One vector is turned by the same rotation once a tick. Each row is the vector after some number of ticks, and that number follows the row.
The counts run from 0 to 413.
[ 30.6  -6.8   9.3  -9.1  18.5  21.5 -24.9 -11.1 -32.9 -12.9   1.3  16.1
   5.0   8.9 -43.8   5.0 -10.7  23.8 -17.7  20.1  -8.6  -5.9  -2.9  23.9
  20.3 -27.5 -15.5  15.7  12.9   9.3 -14.3   1.4   7.7  25.4  -8.6 -11.1
  33.0  11.9   2.5  13.2   3.2  -8.5 -20.3  -8.1  17.4  11.8]  12
[ 18.1 -16.1  15.6 -14.0  28.2  43.4 -19.1 -18.5 -28.1 -26.5  13.6 -12.2
   7.1  11.0  -7.6   7.9 -16.6   1.9  -7.8  -2.3  16.3  -9.2  -3.7  19.8
  16.9 -17.3 -11.6  20.0   5.5 -11.2  24.6   6.7  -2.5  21.1 -19.7  -9.7
   8.1  23.0  -2.7   2.8   9.0 -32.9  -8.6 -12.9  20.8  22.1]  344
[ 19.4  14.2  14.2 -31.9 -17.2  34.2 -18.6 -12.6  -7.0 -11.9  -2.3   2.2
   0.0   2.6 -31.7  -4.3  -0.5  -3.1 -28.9  34.1 -21.6 -15.1 -10.3  20.7
  21.3 -25.7  11.9   2.3 -10.3 -35.4 -24.0  -3.4 -22.4   9.3  10.0 -24.3
  19.2  29.0  11.4  -4.4  -9.6   3.0   1.3 -13.8  -2.1   3.7]  367
[ 34.9   5.8  12.0 -35.2  15.4  17.5 -19.9 -27.1  -6.2 -13.0  18.6  43.6
  -6.4   6.9 -20.2  12.6  -0.3 -25.8 -31.9  10.8   0.8  -6.4  12.6  19.4
  16.7  -3.6 -17.5   3.4  -6.2 -16.1   6.6   9.8  10.7  -9.1   0.6  -7.2
  -8.4  25.6   3.2  -1.1   4.4   5.7  22.0  -3.4   7.0  18.9]  133
[ 22.9   8.9   7.2 -23.6   2.4  32.1  -1.0   3.7   4.3  -4.3   7.1   3.5
   2.6  14.9 -18.0   5.7  10.0  -7.4 -27.7   2.5  -8.7   4.5   2.4 -25.3
  47.4   1.6   4.3  18.5  -6.9 -52.5 -13.4   7.9  26.2  18.2   1.8   3.5
   5.6  24.4   3.7 -14.6 -14.4   5.1 -22.3 -15.4 -26.5 -13.1]  180
[ 53.7   9.8  13.7 -18.2  20.0  11.8 -36.5 -23.6   1.5  14.0   0.1  23.2
  13.5  31.4 -27.7  -4.7   7.5  -0.9 -29.6 -12.8  -0.7  25.7   3.0  -8.7
  18.9   7.7  -2.6  11.6 -12.1 -20.4   0.3   6.4  14.5   4.4  -4.5 -10.2
  27.3  15.1   6.1   7.0 -10.8 -12.0 -17.6   3.3  -3.7  10.3]  320
[ 42.8  17.2   8.7 -39.4  25.7   5.8 -14.2  -2.0  -1.7   0.7   3.4  26.0
  12.9  37.3 -15.0   6.9  -4.0 -14.7 -19.7   4.2   4.5  19.4   7.2 -17.7
  30.1  -3.7  -1.4  11.2 -16.1 -22.3   1.4  23.9  20.1   2.1   2.4  -6.4
   9.4  31.0 -11.0  12.4  -5.7   5.5  -2.2   4.4 -13.6  10.8]  322
[ 19.2 -24.2  22.9 -17.2  24.6  25.5 -12.3   1.7  -9.4   9.1 -26.4  31.6
   4.6  18.7 -29.3  11.2  -4.0  23.8   2.5  -4.5 -11.9  -3.9  24.4 -10.1
  35.1  -7.8 -11.3  18.1  23.3 -15.7  -1.7   6.5   6.6  34.4 -13.6 -11.2
  21.5   3.7   3.6  15.5  -3.6   4.1 -11.2 -25.3 -17.9   4.9]  171
[  6.2 -17.8  18.6 -34.8  14.5  25.1 -10.7  -6.6 -12.7 -16.9  -3.1  18.9
  -9.9 -12.1 -29.8  -0.4  -8.3   5.2 -32.5   9.2 -16.1 -28.5  16.0  16.2
  32.2  -9.7 -27.0  36.2  13.3 -12.7 -14.6  21.8  -2.6  20.7  28.3   2.5
   5.5  18.2  -3.8  -9.9   7.2  -2.3 -17.3 -22.8 -14.1  -2.1]  153
[ 30.3  17.7  27.1 -25.3   0.3  29.5 -26.9 -28.7   8.7 -11.7  19.5  18.8
  -9.0  18.5 -15.4   7.0  13.4 -30.7 -29.3 -15.5  -3.5   7.2   3.4  -1.2
  11.8 -10.4   8.2  -6.1   4.7 -33.7  -5.3 -11.3  -6.2  -1.1 -22.4 -18.6
   6.0   7.0  15.2  -7.8  -4.4  -2.6  27.4 -26.1  14.3  12.5]  263
[  5.8 -14.7   0.7 -10.6  25.2   9.8 -33.1 -11.3  -0.2  -1.0   6.1  -3.8
 -20.3   1.4 -37.1  10.9   3.0  -0.8 -18.5  -3.9 -17.3   4.3  18.6   6.2
  29.7 -14.8  -6.8  41.4  19.0 -10.4   5.7  17.3   6.5  21.7  12.2  -6.0
  38.7   3.1   6.4  14.4  -6.9   3.6 -28.4 -18.1  -5.8 -36.0]  300
[ 17.6   9.0  18.3 -37.4  -1.5  31.9 -16.4   4.2  -8.4  18.1  -7.5  13.3
  12.1   7.1 -12.2   9.3   9.6  -7.3 -10.6  -5.5  -6.4 -10.8  -0.9 -18.8
  -9.7 -13.4   7.8  20.7   1.3 -50.2   5.0  -0.6 -22.9  -3.4  25.6  -3.7
  28.0  19.5 -13.1  23.7  11.8  19.3  -1.2 -32.0  -9.1   7.6]  381
[ 19.2  -9.1   5.2 -20.7  -8.0  33.2  -1.8 -21.5 -15.3 -15.8 -15.2  -1.8
  19.8  -2.7 -25.5  -0.7 -12.2  21.3 -30.3  -0.7 -17.7 -13.3  -1.8   4.4
  30.9 -13.3  -2.8  27.7   4.4 -33.2 -15.3  18.8 -26.3  21.0   8.3  10.0
  25.6   8.5  -3.1   4.5 -22.5 -20.4 -21.5   5.2 -16.8   2.1]  23
[ 34.1  10.0  -3.3 -19.9   6.4  48.7 -11.0  -2.9 -22.9 -13.5   3.1  16.1
   3.6   7.5 -35.9  -2.1  10.2 -17.1 -33.4  16.5   6.3  -4.7 -18.0  -2.6
  13.0  -4.2  -6.4 -12.7 -16.7  -5.9   5.3  34.9 -12.7  -6.7   9.8  -5.6
  12.0  25.3  -4.9  13.7  -5.0  -4.0  13.5 -11.9  23.6  11.6]  350
[ 35.3 -32.9   3.6 -28.0  11.9  31.9 -19.2   2.3 -13.9  -4.2   0.5  -2.7
 -24.2   2.0 -31.7   3.0  -3.3  -6.5  -8.9  -9.1   5.2 -10.2   3.6   5.8
  11.4 -15.5  -8.5  37.0   2.3   4.9  -5.8   6.3 -19.8  20.0  17.9 -15.1
  26.9  -2.0  -9.9   5.1  12.6 -21.6 -14.0 -39.5   1.2  -3.9]  157
[ 47.3   3.4   8.8 -33.5  12.6  30.9  -9.9  14.3 -28.9  -1.6  -3.1  26.8
   3.9   6.5 -45.1  -3.9 -13.6   5.0 -12.3  13.7   5.9  -8.9  -5.9   6.3
  10.6 -21.2 -14.3   8.1   0.4   8.6 -26.0  21.5  -3.6  11.3  12.3  -1.7
  26.7  13.4 -17.1  20.6  14.1  -2.9 -12.7 -16.2  18.5  14.8]  14
[ 10.7  21.7  16.7 -48.4  23.9  -1.8 -21.0  -3.2  -2.4 -11.8   6.3  13.0
  12.6  12.1  -7.9   2.4   5.7  -9.2 -15.3  -5.4 -22.5   2.7  13.9  -0.4
  -0.8 -36.3  11.4   1.8  -8.7 -22.6  -6.7  25.7 -22.5   0.9  13.5 -21.9
  36.3  23.1  -5.7  34.6   8.0  14.4   7.6  -9.6  -8.4 -23.0]  90
[ 46.5  19.6  30.3 -10.6  24.2  12.9 -30.1 -20.4  -9.3  -3.0  21.4  27.2
   2.2  17.8 -33.1   0.8   1.1  -9.0 -27.8 -20.7  -9.2  10.3   3.6 -12.9
  17.8  -7.9 -16.6  15.6  16.9  -4.9   2.3   8.2  22.9  -2.5 -17.7  12.8
  22.0   4.8 -12.6  15.3  -2.1   3.7  -4.9   9.4  30.0  20.9]  115
[ 26.4  -5.9   8.2 -16.4  33.6   0.7 -27.4  -1.8   2.7 -13.3   3.5  12.8
  -4.3  21.9 -36.5   9.4  -1.8  11.8 -13.9   5.6 -20.8  16.7  22.2   2.5
  33.5 -31.2 -10.1  22.7  17.0   9.1 -15.4  15.4   6.4  21.0  -9.0 -17.0
  27.8   2.3   6.8  17.9  -4.8  -3.2  -7.2 -10.8  -0.9 -21.2]  302
[ 31.0  31.1  25.9 -27.5  16.7  21.6 -17.2 -10.3  -7.1 -14.9   8.3   7.2
   4.5  15.0  -1.3   5.8  10.0 -34.7 -37.6 -18.0  29.8   9.9  -4.9 -11.3
 -10.2  -6.7  -1.3  11.0   4.8 -25.1  -9.2  15.1   1.3  -0.3  -5.4  25.4
   7.0  25.6 -14.6  14.4  18.5   8.7  10.0 -13.9  16.8  21.2]  119
[ 18.0  20.6  29.6 -53.6  -2.2   5.8  -8.0 -12.0 -13.3  -7.0  20.8  21.1
  11.2   3.8 -10.1   3.3 -23.6  -2.7 -25.8   4.9 -16.6 -15.6  13.7   6.4
  22.7 -16.1  -3.9  15.7   1.1 -41.1 -10.8   1.2  -6.8  -0.9   7.6 -13.3
  13.7  26.9 -14.7  13.6  -8.3  19.8  -5.2  14.0 -11.7   4.9]  237
[  9.8   1.6  22.2 -18.2  30.2  30.4  -2.7 -25.3 -16.3 -38.6   5.2  14.5
  -1.4  -2.9 -12.5  11.2 -13.6  -9.3 -32.9 -19.3  -5.1  -7.0  15.4   1.8
  40.0 -10.4  -5.0  -0.1  10.5 -23.4  -7.7  35.4  -9.8  27.2 -26.4  25.2
  -9.3   6.6   3.9  -8.2 -14.5 -13.7   5.4   2.3   6.4  -3.0]  125
[ 21.8  -7.4  -4.4 -35.3  31.7  24.0 -12.4   5.6  -1.4 -20.3  22.2  -2.8
  -2.7  -8.8 -15.3  11.7  -4.9  -1.8 -19.8 -12.7   8.4  -8.6  20.6  12.8
  30.6 -28.6 -28.9  23.4  16.8  12.2 -17.3  12.2   2.4  15.0  -8.3  -8.6
  18.9   0.3   9.1   8.9  22.2 -29.4  15.2 -30.3  -2.9 -17.5]  287
[ 40.0   2.4  22.6 -13.1  29.4   7.2 -20.2 -17.4  -3.1  -6.5  26.5  28.0
  -7.9  18.4 -28.9  16.1  -8.9 -12.3 -15.5 -24.6  -1.8   9.5  15.9  -6.4
  28.4 -10.0 -12.4  20.6  20.4 -14.7   4.1   5.8  23.7   9.0 -24.9   6.5
  14.0  -3.1  -7.1  18.8  -7.1   6.6  -6.0   7.7  24.2   5.9]  114
[ -5.6  -2.0   9.9 -25.5  23.1  10.5 -27.3 -16.7   8.3 -16.1 -16.8 -17.0
  -5.8   3.4  -6.2   7.7   9.7  -3.7 -37.1  -1.9  -8.6   3.2  12.4  12.8
   5.4 -13.8   4.6  44.5   4.0 -15.8   6.1  21.0 -22.6  14.9  28.2  -9.8
  29.2  22.5   5.3  15.7   3.3 -10.1  -9.6 -22.5 -29.4 -26.5]  297
[ 35.9  13.6  -6.4 -42.4   0.0  18.9  -5.0  -4.5   5.8  -6.8 -19.7  12.6
   4.0  24.3 -25.6  14.2   8.9   1.3 -28.7  17.9  -2.5   3.9   1.5   1.5
  18.9 -15.5   1.0  16.3  -3.6 -19.2 -29.6  16.9  -5.4   9.9   8.3 -17.1
  21.3  23.9   8.2  16.5 -12.6  -0.5  18.2 -13.9 -32.1  -4.4]  163
[ 28.8  -4.3  -0.7 -24.2  -6.8  34.0 -12.4  -6.6 -16.4  12.6  -4.0  20.6
   9.1  -0.9 -33.4  18.3 -15.2  22.4  -6.5  -6.1  -4.0 -20.2  14.6  11.4
  16.7 -15.6 -12.8  17.4  23.8 -17.5  -9.4 -21.5  -7.2  18.7 -20.8 -19.8
  44.5   4.4  10.1  27.1 -16.5 -16.5   5.1  -7.1  -4.7   0.8]  375
[ 17.3  10.5  -3.1 -39.4 -16.2  38.8   3.6   5.8 -13.6 -16.7   8.9  -5.1
   1.2 -13.8 -27.6  -4.0  -3.3  -7.5 -25.0  14.9 -13.6 -22.7 -10.9  -1.6
  32.9 -24.5   5.8  21.9  -2.7 -30.9 -20.0  16.0 -18.7   4.3  25.0 -10.9
  10.5  21.0  -9.5   5.0 -13.2  -0.4  -6.4 -10.9 -10.8  -5.5]  369
[ 15.9  25.6  27.6 -44.0  12.7   6.6  -5.7 -18.8  -3.1 -16.8   2.1  20.4
  -3.7  14.6 -11.9   5.9  -6.3 -25.8 -34.9 -23.7  -3.2  -3.5  20.2 -10.7
  15.1   3.2  10.8  -1.0  -4.2 -34.8  -9.8  27.1  -9.3  10.7  -0.1  -4.7
  13.1  25.8 -12.7  14.4 -24.9  16.5   5.0  12.0 -18.5  -9.0]  106
[  3.7  -4.3 -14.0 -30.2  17.5  21.6  -1.6  -4.0   0.5 -10.9 -16.5   6.0
  10.2   7.2 -12.0  30.9 -14.3   9.6 -14.5   4.5   7.1  -8.1  10.3   2.3
  12.7 -19.4  -2.5  45.6  16.4 -37.1  -2.8   2.6  -0.7  30.3  -1.8   2.9
  20.8  22.8  11.0  19.4  -5.7  -2.0  -1.3 -21.1 -40.1 -12.5]  167
[ 13.4  24.0  23.1 -42.0   1.5  40.1   1.4   8.8  -7.0   5.9   1.2  15.1
   8.4  -0.7  -7.2  -8.6   8.3 -14.3 -31.1 -21.7  -5.0 -12.8   8.9 -31.1
  25.2  10.5  -3.7  -4.8   8.5 -52.8  -5.7  10.3   8.0  -2.3  -0.4  -4.1
   6.4  23.8 -10.0   5.6  -4.1  11.1  18.4 -13.6 -18.0   7.1]  396
[  4.2   1.2  23.7 -11.9 -10.2  32.3 -14.1  -8.5  -3.1  -3.1   5.8  -3.4
  -1.5  -6.6 -25.7   4.1   5.6   3.0 -18.5  -4.3 -32.1  -9.6   4.9 -16.7
  36.4 -20.2   9.0  27.9  19.4 -57.3   0.2  -4.0  -2.1  19.5   3.8   1.0
  20.4  10.6  -2.8   0.2  -8.9  18.7 -24.4 -19.0  -8.4 -13.1]  385
[  1.4   0.3   3.1 -16.8  34.0  34.3 -17.3  -8.0  -3.8 -18.4   1.0  -5.8
  28.3  17.6  10.2  15.6   9.9 -12.1  -8.8   4.4   0.6  13.9   2.6 -17.1
  20.3 -20.1  14.7   5.5 -13.9 -56.1  36.9  24.0  -7.6  11.2  -4.4 -12.1
   2.9  37.3   4.4   5.9   2.4   1.4   7.3 -21.4 -16.5  -3.1]  194
